In the rows, zero is written as 128.
Each path below is one point turned by a fixed rotation once a step. After each direction that follows a path, write how fast that rotation turns it, in degrees per step (0 if it stays still).
Each turn is a multiple of 5 degrees from 10 to 175, or 0.
Each row of a path follows its step; steps can be skipped.
Rotation 1:
step 0: [126 139 129 131 118 126 124 127 115 135 135 131 122 132 127 127 125 134
 128 124 137 124 126 147 146 127 126 135 112 110]
step 1: [146 135 132 122 125 136 137 127 129 128 131 141 122 126 124 131 141 124
 108 134 120 125 136 135 134 130 119 139 133 121]
step 2: [132 143 125 118 121 111 127 118 123 128 140 137 124 130 128 125 123 141
 134 127 132 126 135 143 125 136 113 130 131 137]
step 3: [130 129 125 119 116 136 127 131 123 121 129 130 121 119 119 129 124 133
 116 113 134 126 124 142 138 132 119 128 120 106]
step 4: [148 141 128 116 120 124 137 121 133 134 131 146 127 129 128 131 134 127
 123 144 127 128 119 136 129 129 131 138 122 120]
step 5: [130 134 126 118 122 130 114 124 123 124 136 135 117 125 128 119 122 139
 125 130 129 127 130 148 141 132 120 131 144 138]
step 6: [127 121 126 111 119 121 139 135 122 118 137 139 121 126 127 126 122 126
 116 125 131 129 130 140 119 133 126 129 119 108]
step 7: [148 129 121 125 117 131 130 115 123 140 127 134 127 122 123 115 126 137
 127 138 127 124 119 138 138 134 127 137 116 126]
step 8: [133 125 130 116 121 125 120 126 116 118 130 145 121 123 130 132 129 125
 116 129 128 125 128 146 136 111 119 126 139 133]
step 9: [131 129 127 116 118 121 143 133 120 140 134 132 124 128 133 119 118 130
 131 130 129 135 142 150 128 135 129 127 127 114]
step 10: [148 122 120 121 117 136 132 123 115 129 131 131 114 132 117 125 127 125
 120 129 135 119 127 130 141 133 117 137 117 134]
Speeds:
[125 125 127 129 126 126 132 136 126 127 128 125 126 128 125 132 124 133
 132 131 130 129 127 129 127 132 123 125 128 126] => 110
[121 129 131 119 126 126 126 125 127 131 129 124 127 127 134 127 126 130
 127 126 126 128 130 127 127 127 124 123 130 128] => 115
[131 134 129 132 129 127 133 129 125 132 126 126 128 130 127 133 130 125
 129 122 129 125 134 128 130 127 123 126 128 129] => 35
Rotation 2:
step 0: [128 131 132 119 118 117 132 136 119 124 124 139 117 118 118 134 139 121
 134 131 123 118 141 123 139 123 141 142 126 139]
step 1: [114 122 133 142 135 131 118 123 126 129 129 131 119 128 127 134 141 136
 108 141 133 132 127 135 119 136 137 130 127 143]
step 2: [134 137 120 124 122 131 113 138 125 133 120 128 140 124 132 136 138 140
 129 119 119 122 117 120 119 129 141 119 142 132]
step 3: [126 121 138 128 119 122 134 134 114 121 137 129 139 119 131 123 126 135
 118 129 120 119 133 136 132 113 141 147 130 128]
step 4: [129 118 125 138 132 133 120 116 128 143 138 139 134 119 126 126 125 126
 116 135 126 138 116 139 125 129 119 127 148 135]
step 5: [138 135 116 121 124 138 120 130 133 139 125 125 143 135 132 142 119 134
 127 120 124 122 125 135 115 120 129 133 124 109]
step 6: [140 123 134 123 125 138 137 129 133 118 143 133 134 118 121 116 133 122
 134 132 125 122 120 135 137 118 119 143 118 125]
step 7: [122 132 121 130 128 137 137 130 131 143 124 140 116 134 120 129 127 112
 120 125 135 146 125 145 124 125 115 129 129 130]
step 8: [132 141 129 111 124 135 116 125 135 123 127 122 132 140 113 143 126 137
 134 122 126 129 125 127 125 130 118 125 108 130]
step 9: [117 133 134 124 116 141 152 134 125 120 140 128 119 127 130 120 145 130
 136 131 126 128 126 125 134 120 131 121 121 130]
step 10: [120 129 140 119 129 118 122 133 126 129 124 131 113 140 129 128 127 125
 117 127 117 156 126 131 134 131 124 124 136 134]
Speeds:
[130 127 127 126 127 127 134 131 130 124 129 133 130 132 130 129 130 133
 128 128 130 124 126 120 125 124 126 130 130 127] => 115
[125 131 128 129 128 126 128 130 132 124 134 130 126 123 129 126 130 131
 132 124 126 124 134 133 131 125 128 129 129 128] => 120
[129 131 133 128 131 125 124 132 125 129 126 131 128 130 131 134 127 123
 132 123 124 128 129 127 124 125 125 128 129 127] => 135
[131 132 131 130 128 126 131 133 132 124 120 127 130 125 130 123 127 127
 125 125 128 130 123 131 129 128 128 129 128 130] => 95
Rotation 3:
step 0: [134 129 135 129 122 129 131 122 141 128 130 122 127 131 123 120 126 134
 153 126 129 129 125 119 129 128 114 144 128 140]
step 1: [137 125 119 123 131 117 143 139 130 140 121 128 123 115 135 131 142 134
 124 116 134 133 133 121 136 127 123 134 131 133]
step 2: [123 129 124 134 122 136 136 115 123 128 127 118 132 143 132 136 139 131
 124 119 119 123 138 132 135 127 139 142 131 137]
step 3: [128 118 129 131 127 134 135 125 125 114 146 130 122 126 137 129 130 144
 131 122 116 127 125 124 122 127 108 128 130 123]
step 4: [124 127 125 125 123 131 126 140 134 131 131 119 142 129 111 118 128 132
 121 114 133 130 140 126 136 121 112 131 135 123]
step 5: [123 135 130 130 133 128 140 131 115 142 144 131 139 133 137 124 132 128
 129 128 127 138 140 117 130 142 134 129 131 134]
step 6: [111 129 116 138 124 125 136 127 148 120 142 131 124 127 128 128 120 134
 136 127 130 117 130 120 129 132 131 139 127 134]
step 7: [132 121 134 119 120 121 139 131 134 133 123 135 141 117 135 130 125 121
 138 118 121 130 126 128 127 124 110 140 135 138]
step 8: [130 133 126 136 133 122 131 138 133 139 131 122 127 134 136 126 142 137
 113 128 124 134 136 131 134 115 129 144 123 140]
step 9: [127 139 133 125 121 137 132 112 125 123 144 134 128 124 126 133 140 139
 134 113 119 126 125 124 134 123 137 138 125 128]
step 10: [129 123 120 130 124 124 135 128 136 124 129 130 123 129 119 121 125 132
 112 117 111 134 129 116 120 133 112 133 137 120]
Speeds:
[129 134 131 126 129 132 126 128 128 122 130 133 127 130 125 124 125 129
 123 129 127 132 132 126 132 132 126 127 130 126] => 60
[128 125 128 127 125 130 126 131 129 123 134 127 125 124 125 128 129 134
 134 132 128 130 122 127 131 129 131 130 128 129] => 120
[123 127 123 130 127 131 124 133 136 130 126 129 126 131 128 131 128 132
 122 128 131 125 128 126 131 126 129 127 126 126] => 160
[121 130 130 125 133 127 128 130 134 128 126 127 127 126 131 127 127 123
 134 130 130 130 130 125 127 131 129 128 130 133] => 55
